In the rows, zero is written as 128.
Each path below is one point turned by a fixed rotation once a step. After each direction that follows a path, write how fast that rotation turns it, in degrees per step (0 if it stays still).
Each turn is a multiple of 5 degrees from 10 to 175, or 0.
Each row of a path follows its step; steps can be skipped.

step 0: [125 118 121 127 124 128 138 122 138 129 138 123 129 117 137 149 126 137
 127 113 126 117 120 122 113 130 130 141 128 127 136 138 130 135 124 126
 126 124 128 114 120 133]
step 2: [132 134 132 113 131 133 136 132 119 124 131 129 132 119 132 133 138 119
 130 130 124 135 118 130 138 129 127 128 132 139 123 134 128 133 118 154
 143 141 122 124 129 117]
step 3: [127 118 127 133 126 129 151 124 134 140 123 126 129 133 131 131 117 132
 127 124 140 106 121 126 136 126 126 129 124 131 124 128 128 119 135 121
 129 138 113 144 125 134]
step 4: [112 129 132 137 138 134 132 122 125 120 123 132 116 126 126 132 135 124
 123 143 118 117 138 137 129 131 128 121 133 129 139 131 142 140 126 128
 117 133 140 124 112 128]
step 5: [124 134 141 128 122 134 131 120 123 134 135 134 139 127 132 138 121 132
 124 124 110 131 132 121 128 139 125 118 110 140 121 140 116 126 126 122
 142 118 133 126 131 121]
step 6: [134 126 126 136 121 123 132 141 127 121 126 129 104 118 130 121 128 131
 121 109 127 117 119 125 122 137 123 123 131 134 138 113 120 115 128 133
 132 138 129 127 125 127]
step 7: [127 134 123 113 142 129 131 127 123 131 122 148 124 141 131 129 138 130
 122 129 131 129 132 122 121 116 122 132 128 132 130 136 150 123 131 126
 130 130 134 144 129 115]
step 8: [122 127 123 131 118 136 130 114 126 134 134 135 143 122 110 121 134 127
 130 133 141 129 118 129 133 151 127 118 120 124 127 123 134 129 130 130
 138 138 130 123 119 127]
step 9: [118 122 119 139 135 113 126 127 133 133 142 135 121 131 149 116 118 125
 119 131 115 127 135 116 133 128 132 116 135 124 120 129 130 120 124 130
 129 132 124 127 125 140]
step 10: [136 128 124 122 136 127 140 129 124 134 127 123 117 127 118 123 131 133
 118 141 115 140 133 143 126 123 118 127 123 129 137 119 128 126 129 107
 138 127 136 120 139 117]
Speeds:
[123 127 123 132 125 130 131 127 128 125 126 133 129 127 125 131 131 127
 129 127 132 126 128 129 126 122 128 126 129 125 126 131 129 130 131 126
 127 127 125 128 128 126]
90
[129 129 126 132 127 126 124 126 127 125 129 125 123 128 123 130 131 126
 127 132 131 129 126 132 125 131 127 126 128 135 128 126 128 126 127 130
 126 129 124 127 126 130]
160

step 0: [143 135 134 146 135 139 127 126 141 130 114 123 128 125 135 126 134 119
 118 120 117 119 112 128 130 138 138 128 127 135 120 136 128 143 132 117
 124 133 125 133 136 136]
step 1: [130 120 137 132 136 139 121 120 126 123 112 129 128 131 120 126 121 137
 117 119 127 133 129 127 115 133 116 136 123 147 145 141 132 118 115 124
 132 120 128 137 125 131]
step 2: [120 127 131 134 124 123 129 139 124 135 127 139 122 135 125 122 141 139
 123 130 136 145 123 141 109 143 135 126 122 125 127 134 119 112 124 123
 127 138 118 115 133 127]
step 3: [120 133 136 122 117 117 119 111 124 118 133 120 124 131 128 126 128 125
 140 139 128 136 114 128 126 131 131 148 131 128 118 130 120 112 131 127
 133 145 143 131 123 126]
step 4: [137 125 133 117 118 112 126 131 132 116 141 117 136 130 130 136 133 124
 110 127 131 119 148 121 125 127 129 127 138 124 141 134 119 125 134 125
 117 142 136 127 130 124]
step 5: [131 132 129 125 114 126 128 123 134 123 127 133 144 135 136 117 135 125
 137 128 123 124 133 128 149 133 135 120 127 112 141 136 128 126 125 135
 120 123 114 138 115 144]
step 6: [142 128 143 128 121 126 130 132 129 124 114 138 135 139 132 129 118 115
 138 138 138 139 136 130 125 116 123 122 129 143 127 116 129 136 139 126
 124 111 125 120 122 138]
step 7: [117 129 136 125 115 126 131 129 146 145 127 132 129 119 121 133 120 128
 134 131 124 141 124 127 133 129 134 123 120 138 133 126 130 144 124 119
 113 123 126 132 146 113]
step 8: [129 119 123 123 118 141 130 117 121 145 137 123 128 128 128 122 117 135
 133 121 132 129 114 131 117 120 126 131 137 130 140 134 138 128 131 147
 128 121 135 120 122 109]
step 9: [136 139 119 135 122 131 127 133 126 126 114 123 124 115 137 131 132 126
 118 126 120 126 124 132 120 132 144 118 139 117 123 114 123 123 122 146
 132 131 132 112 137 116]
Speeds:
[132 127 126 132 130 125 132 126 128 125 125 127 130 131 130 126 127 129
 128 125 125 124 130 124 130 126 132 127 125 132 130 127 129 130 124 126
 127 130 126 125 125 132]
70
[133 120 129 126 127 126 128 130 129 131 128 126 128 129 132 128 133 128
 128 125 133 129 130 126 124 129 130 128 131 127 125 126 129 130 128 126
 131 128 125 127 133 129]
160
[127 129 126 125 126 130 129 126 124 126 132 127 125 126 131 128 128 132
 128 130 132 127 127 125 128 131 130 132 127 128 129 124 127 129 125 130
 128 133 128 122 127 123]
65

step 0: [127 133 108 121 129 127 128 134 137 129 127 120 139 128 113 126 129 149
 130 143 135 136 130 112 130 112 135 136 144 128 121 123 121 125 127 122
 107 130 139 133 114 115]
step 2: [134 126 131 134 131 135 142 131 116 128 142 129 121 123 138 114 141 127
 119 123 119 136 119 131 122 144 138 107 115 131 116 143 151 133 134 130
 124 124 138 135 117 123]
step 3: [123 126 134 134 122 132 138 137 119 118 121 110 119 121 118 107 133 135
 119 111 149 138 119 137 131 142 125 128 134 129 122 123 127 136 133 121
 127 140 144 137 127 142]
step 4: [114 112 119 138 126 122 123 134 124 124 132 122 119 114 119 129 117 140
 135 120 147 124 134 135 136 125 125 150 133 113 123 115 138 118 120 137
 109 122 130 130 127 133]
step 5: [140 109 129 130 131 128 130 133 133 142 137 121 136 124 120 138 126 119
 139 130 136 137 147 126 132 115 134 127 125 123 121 144 126 113 118 152
 122 122 131 139 118 119]
step 6: [141 137 126 114 134 122 125 137 123 127 135 123 123 130 130 134 131 134
 121 144 127 143 139 125 136 115 142 107 122 124 117 141 127 135 124 131
 136 141 135 149 127 144]
step 7: [126 148 123 142 127 118 109 131 121 128 141 133 117 120 127 111 131 137
 114 134 121 141 120 145 126 114 128 131 121 126 136 125 129 136 127 125
 129 137 153 131 124 128]
step 8: [124 136 118 142 117 111 128 121 123 119 140 109 129 121 109 114 140 131
 146 129 129 136 121 130 117 138 125 137 117 133 133 127 137 124 133 146
 122 127 132 117 130 124]
step 9: [137 125 119 108 129 126 132 125 134 135 130 108 140 121 127 121 133 135
 148 124 132 122 136 140 143 141 128 133 128 126 128 139 138 120 151 131
 116 116 130 138 128 139]
step 10: [136 116 130 129 143 137 124 138 134 132 132 122 117 118 142 128 129 120
 115 119 133 120 147 137 137 130 143 128 113 120 138 135 116 137 138 137
 116 124 134 134 141 144]
Speeds:
[127 121 131 126 130 126 132 127 126 124 127 129 126 128 129 129 130 127
 123 126 129 127 128 127 126 129 124 129 130 122 123 128 128 128 128 126
 127 130 130 130 126 123]
35
[125 130 127 128 128 127 130 127 130 127 127 126 130 124 126 134 130 128
 130 131 132 126 125 128 130 129 132 133 129 127 130 128 129 127 129 128
 131 124 130 133 131 122]
85
[129 124 131 132 130 131 131 128 128 128 129 124 126 129 128 133 127 126
 130 127 128 126 127 130 135 123 128 129 134 128 128 128 127 130 127 129
 124 129 126 126 129 132]
60
[128 130 127 127 128 128 130 123 129 126 126 126 127 127 126 127 125 127
 123 134 121 131 126 129 124 124 130 129 131 127 128 130 129 122 131 129
 127 129 129 127 129 129]
55

step 0: [112 124 115 122 133 137 141 128 125 126 125 145 136 106 129 121 124 125
 132 127 127 126 128 131 128 131 117 129 124 126 119 126 122 138 126 129
 111 129 125 125 129 142]
step 1: [119 120 119 135 132 125 129 106 139 121 134 126 124 131 141 123 130 120
 136 122 119 129 116 138 129 129 128 121 124 142 126 129 137 132 113 127
 140 124 128 134 125 129]
step 2: [124 112 133 135 125 121 111 132 133 117 126 125 138 142 143 132 134 134
 130 132 127 134 134 123 130 120 132 127 131 117 137 120 127 117 115 135
 130 133 131 117 132 120]
step 3: [125 120 129 117 130 120 125 139 124 130 126 112 126 127 120 129 114 130
 126 138 128 126 138 115 136 111 134 141 122 128 111 137 125 126 127 123
 123 126 128 127 116 120]
step 4: [134 128 127 136 126 140 146 131 136 123 135 119 120 126 118 139 127 146
 136 125 131 133 124 127 120 134 135 124 126 139 118 134 122 137 144 125
 123 131 132 118 122 125]
step 5: [129 128 134 126 123 142 131 120 141 134 142 144 127 125 116 125 138 127
 122 131 132 130 131 140 129 124 129 112 127 119 122 128 128 114 136 135
 133 123 115 127 141 129]
step 6: [139 130 144 132 134 131 116 127 130 132 129 130 124 131 128 118 140 119
 116 137 124 116 128 125 126 136 126 141 125 130 131 133 147 122 126 124
 133 128 141 142 135 127]
step 7: [137 123 132 127 120 111 125 140 120 129 120 123 129 125 135 133 123 124
 117 117 129 122 132 127 124 140 118 139 125 135 137 118 127 123 142 136
 123 138 127 119 126 142]
step 9: [130 136 126 132 139 131 137 126 119 122 130 136 135 122 131 138 142 134
 139 128 119 135 132 133 132 137 125 121 140 119 133 126 135 145 120 129
 120 126 123 136 128 110]
step 10: [125 124 121 130 137 126 117 115 112 129 133 134 138 124 134 137 121 130
 122 127 142 128 130 145 137 125 121 124 121 125 129 134 121 112 118 119
 131 124 133 140 125 129]
Speeds:
[133 126 129 130 125 129 127 125 125 125 127 127 130 132 128 129 124 125
 124 125 127 124 127 123 129 124 131 131 128 128 131 125 131 126 125 130
 127 126 129 126 129 130]
80
